One turn moves every row onto another: examples first, then more rows asked
mup: [-3 -2  7 -9 -5  8  3 -7  2 -3  0 -7  1  1  1  3]
bule: [  5   6  13   3 -19  12   1  -9   1   1   5  -3  -6  -2  12  15]
Gid: [11  0  2  7  4  4  4 -5 -9 -7 19 -2  4 -5  2 10]
rinan: [  9  -3  -2  20 -11   2  -3  -6   6 -15  -7  -9 -10   3   0  15]
dalak: [ 9 -8  7 24 -9  8 10 -7  0 -4 16  6 -6  6  1  1]
zilu: [ 11 -15   8  12   1   0  -1 -20   6  -6  13  -1   2   8  -2   9]
rel: [  6 -10   4   8  -6 -11  -2  -4  -1  -8  -3  14  -1  -2   1  10]
nuv: [  8  -4  10  16  -1   3   1 -11  -5 -19   4   9  -4   4  10  14]
kati: [-4 -3  1  4 -4 -2  0 -3 -2 -6 11 -4  2  9 14 -6]
lifeb: [ -2 -12   0  10   1  -4   3  -4   2   1   3   2 -17   1   0  -2]
rikuz: [ 13  -4  -2   5 -11  10   1 -14   8   1   2  -1  -1  18  -3  -1]
Luz: [  6 -13   1  -6  -6 -11  -2 -15  -4  -6   9   1   0   6   6  10]
Gava: [  8   0  -5   9 -12  -6   3  -7   2 -17  -4  -3 -10  -1  18   6]
gof: [20  1  4  5 -3 11 -1 -3 -6  0 14 -4 -9 -2  6 13]
kago: [ 15  -8  -1   5  -9   4  14 -15  -2  -4   8  -5  -1  14  12  -2]
bufod: [ 20  -7   9  11  -6   1  -4  -8   8 -12  10   5  -9  -2  -4  15]
Lidi: [ 6 -4 -2  4 -3  9 -7 -5 10 -1  9  6  9 -7 -2  7]
bam: [ 17   0   3  10 -13  -5  -1 -24  -2 -10   5   1  -8  11   4  14]
gefam: [ -4 -12  -6  14  -9   7   5  -8  -6 -15   8   3 -12   4  10   1]
ras: [ 14  -5   9  10  -2   6   0   0   6  -3  15 -10   5   7   3  -3]
Maso: [  6  -4  -3  -3 -13   6 -10  -9  12   2  10   2  -5   7   2  17]
nezet: [  2  -4   9   6 -15  -8  -4 -16  10  -7  -3  -1   5   8   0   9]
nulu: [ 15   2   9  12 -19   7  -7  -4   8   2  12  -2  -3  -3   3   2]
pul: [  6  -8  -6   6 -28   4   1  -7   8   3   0  -2  -3   1  -1  10]
tal: [  9  -3   3  18  -4   0  -5 -10   1  13   8  -3  -4   5  -2  -3]
gido: [ 12  -6   2  -3   2  -4   6  -1   0  -1  10 -10 -11   5   2   1]
kov: [  2  -6   3  11  -9  10  -5 -10   7  -7   9 -12  -8  14   5  22]
viv: [  0  -5   2  14  -5 -13   8  -9   3  -2   2   2  -1   8  17   3]
Bapa: [  2  -1   8   6 -11   4   2   1  -6  -4  12   4 -14 -11  -4   7]
mil: [ 14  -5   3  16 -18  13  -4  -4  -3  -8  16   0 -16  12   6   8]
Bazu: [  7  -6   2  -2 -12  -4   5  -7  -3   1 -13  -7  -8  -2   4   2]
Zap: [  0   0   5  10 -14  12   9 -11  -1   0  -9  -3   0   8   2  16]
Zal: [  5  -5  13  -1 -10  -1  -5  -3   8 -20   7   1  -2   0   7  15]
bas: [ 11   0   0  16  -2 -13   8 -10  -4   5  13   1  -5   3   2   8]
bez: [  0  -4   0   6 -14   9   7 -19  -1  -7  12 -11 -13   9  12  13]
Fiti: [ -3  -7  13  16 -12   8  -3   1  -4  -9  -1  -4 -13  -4   7   8]
bena: [ -1  -3   2  23  -1   7  11  -8   5 -10  -3  -2 -13   3   0   5]
zumo: [ 4 -7  6  9 -8 17  2  5  5 -6  1 -5  8 -2  7 10]
bik: [  9  -4 -12  11 -19   7  10 -11  -6  -9  -1   2  -7  10   0   9]
zagup: [  9   3  -7   3 -10  -5   7   3   0 -12   2   4 -15  -1   2   1]

bik -> gido
bena -> tal
Now find these:
Zal -> nuv
Bapa -> mil
bas -> Maso

One turn moves every row onto another: examples first, then more rows asked
kisi: [ -2   3  -5   6 -11   4  -1   3 -11   5   6  18  -5  -1  -4]
toge: [ -8   1 -16   5  -9 -12 -19   2  -5  22  10   3   7 -13   0]
fefe: [ -3  -8  -3   1   9  -6 -21   0   0   5   2   4  10 -10  -7]
Keneg: [ -4   2   4   2  -8 -14  -9   2 -12  14  14   8   4 -13 -10]
Rezar: [ -5   4   6   0 -20  -9 -16   3  11   5   7   3   4  -7  -6]
Satu: [ -8   0 -10   6 -12  -1 -10  -1   3  -7   3  20  -1   4  -2]
lem: [ -1  11 -11   1 -18 -13  -2   9  -2  13  12  15   1 -11  -5]
ger: [ -1  -2  -6  -4   3  -5 -12  10  -4  18  -1   9  12 -21  -3]
Kofu: [ -1   5 -19   2  -5 -11  -8   4   3   8  20  14   2 -18  -6]
Lagis: [ -8   2   1   2 -22   1 -15   2  11   1   2   7   2   0   0]
babam: [ -6   1 -23   4 -21  -3 -11   4  -4  13   6  19   3  -4 -12]
desu: [-16  -5 -15   8  -4  -9 -19  -7   3   8   5  19   3   0  -8]
veba: [  0  -1 -15  -3 -11   2  -4  10  -3   9  -2  22   4 -11 -17]
fumom: [ -7  -5   1  -2   1   3  -8   3 -10   8  -4  18   7 -11  -2]
Zeto: [-13   5  -1  -6  -4  -5   1  10  10   4  -8  13   4 -10 -11]
Piden: [ -8   3  -5  -5 -20  -6  -2   5   3   0   2   1  -1  -7   5]
zul: [ -6  -9 -19   0  -6   2 -17   5  -4  15  -4  15  11 -10 -11]
Faro: [ -5  -1  -4  -4  -9  -8 -11   5   1   7   3 -11   4 -12   2]
sugez: [ -2   1  -5   9  -4 -15 -20  -2   0   9  15  -1   4  -5 -10]
gozel: [ -7   4  -1   1 -14 -19 -11   0   3  -3  13  16   1  -4  -8]
Fek: [ -5  -2 -16  13   2  -4 -15  -3   2  11   8  11  -2   2 -15]
figen: [-11   1 -15  -3 -15  -1  -6   6  -1   5  -2  25   5  -8   5]
paz: [ -4  -3   5   0  -7   3 -19   6   9   6  -3   0   8  -8  -3]
dovo: [-23   2  -6  -3 -10 -16 -12   2   7  10  -1   8   8 -10  -6]
laber: [-12   8 -15  10 -13  -4  -3   4   9   9   2   3  -5   2  -9]
seteg: [-13  -7  -6  -1   1 -10 -16  -3   5   5   0  24   7  -7 -10]
ginof: [ -7   4  -4  -4 -18 -11  -6   5   3   5   8  -7   1  -9   4]
Tup: [ -3   1   3   5 -13  -4 -20   4   9  10   6  -5   5  -5  -5]
nokis: [ -8   2 -20  -2  -8  -8  -8   2   5   2  13  23   3 -18   0]
forep: [ -1   1   3   3 -12   8 -11   8  12   2  -2   5   2  -2  -4]
Sipu: [ 3 -2 -4  4  4  5 -8  5  1 -3 -1 12  1 -3 -9]
Tedet: [ -5   8  -4   3  -1  -9  -3  10   7  14   3  -3   0 -10 -16]
Zud: [ -2   1 -24   3   0   3  -6   4   4   4  11  18   1 -13   0]
kolip: [ -5  -3 -22   2   2  -7 -16   2   2  10  15  10   7 -20  -2]
puv: [ -5  -4  -5   9   1   2 -15  -1 -14  16   7   2   4  -7  -4]
mukuz: [ -4   0   0   0   2 -14  -8   2   4   7   7  20   3 -11 -19]
ture: [  3  -2 -16   4  -8  -4 -13   7  -6  21   6   7   7 -11 -19]
Fosaf: [ -5   1  -7  -4 -12   3  -3   6   4   0  -4  -1  -1  -6   7]
voga: [ -8  -1 -13  -4 -16 -14 -14   6  -5  16   6  17  10 -15 -15]
Pak: [-16   1  -5   3 -18  -9 -10  -5 -11   9  10  17   2  -5   1]
gezo: [-19  -1 -15   5  -2   0 -13   2   7  12  -7   0   5  -2  -4]
leb: [ -3  -2  -4  -4  -5   1  -7   6   2   4  -4  -8   2 -11   4]
bigab: [  0  -1 -18  -1   7  -1  -9   6   3   6  10  15   6 -21  -5]
bif: [  2   4  -8   8   0  -6  -4   3   4   7   9  17  -3  -2 -20]
lub: [  1   1 -18   6  -2   9  -5  10  -2  13  -1  12   2  -7  -1]

zul -> babam
gezo -> laber
Now find these:
Tup -> forep
Sipu -> gozel
lem -> ger
bif -> mukuz
Fosaf -> ginof
kisi -> Keneg
Kofu -> bigab

